128 stands for zero in the data rows.
Some points, each followed by its number:
np.array([138, 64, 105, 172, 138, 165, 94, 115]) 0
np.array([188, 130, 127, 135, 105, 139, 110, 131]) 1
np.array([115, 138, 151, 122, 128, 96, 148, 133]) 2
np.array([117, 132, 140, 120, 109, 121, 142, 126]) 3
np.array([122, 113, 127, 111, 125, 169, 113, 137]) 4
np.array([147, 175, 149, 86, 165, 102, 102, 124]) 5
np.array([128, 166, 96, 129, 120, 145, 108, 143]) 6
np.array([60, 136, 148, 128, 221, 82, 172, 118]) 7
np.array([126, 128, 140, 128, 139, 124, 131, 151]) 8
np.array([106, 137, 140, 106, 88, 109, 148, 124]) 9
np.array([126, 139, 101, 139, 136, 114, 142, 114]) 10
Which five points above are nearest to each new point by angle? Their numbers follow each, nearest first.
np.array([101, 137, 168, 107, 166, 123, 140, 121]) -> 7 2 5 8 3
np.array([137, 146, 154, 111, 126, 122, 128, 113]) -> 5 2 3 9 1
np.array([148, 137, 91, 146, 128, 137, 148, 126]) -> 10 6 1 0 4
np.array([94, 117, 122, 154, 145, 108, 144, 106]) -> 7 10 2 0 3
np.array([142, 152, 133, 119, 116, 138, 133, 95]) -> 1 5 3 9 10
np.array([83, 109, 150, 135, 154, 138, 138, 126]) -> 7 8 2 4 0
np.array([105, 85, 142, 155, 151, 106, 161, 113]) -> 7 2 0 10 8
np.array([133, 103, 118, 144, 163, 142, 112, 157]) -> 0 8 4 7 6
np.array([108, 75, 127, 155, 155, 103, 164, 107]) -> 7 0 10 2 8
np.array([113, 133, 132, 124, 131, 118, 127, 111]) -> 7 2 9 3 10
np.array([115, 80, 82, 154, 144, 104, 122, 171]) -> 0 8 10 7 6
np.array([129, 136, 109, 120, 145, 136, 124, 127]) -> 6 10 5 4 7
np.array([145, 135, 125, 126, 127, 148, 118, 132]) -> 1 4 6 0 5
np.array([145, 133, 122, 123, 122, 146, 122, 135]) -> 1 4 6 0 5
np.array([113, 118, 109, 124, 161, 79, 144, 110]) -> 7 10 2 5 9
np.array([124, 110, 131, 138, 144, 146, 111, 114]) -> 0 4 7 1 5
np.array([64, 107, 173, 125, 165, 147, 154, 121]) -> 7 2 8 3 4
np.array([150, 100, 123, 141, 114, 148, 115, 132]) -> 0 1 4 6 8
np.array([161, 146, 118, 144, 103, 118, 132, 95]) -> 1 10 6 9 3
np.array([158, 203, 122, 114, 118, 56, 128, 93]) -> 5 10 2 9 3
np.array([110, 87, 130, 149, 135, 109, 154, 107]) -> 7 0 10 2 3
np.array([95, 140, 121, 112, 149, 131, 129, 137]) -> 7 8 5 6 2
np.array([103, 108, 123, 152, 120, 109, 157, 144]) -> 2 7 3 9 10
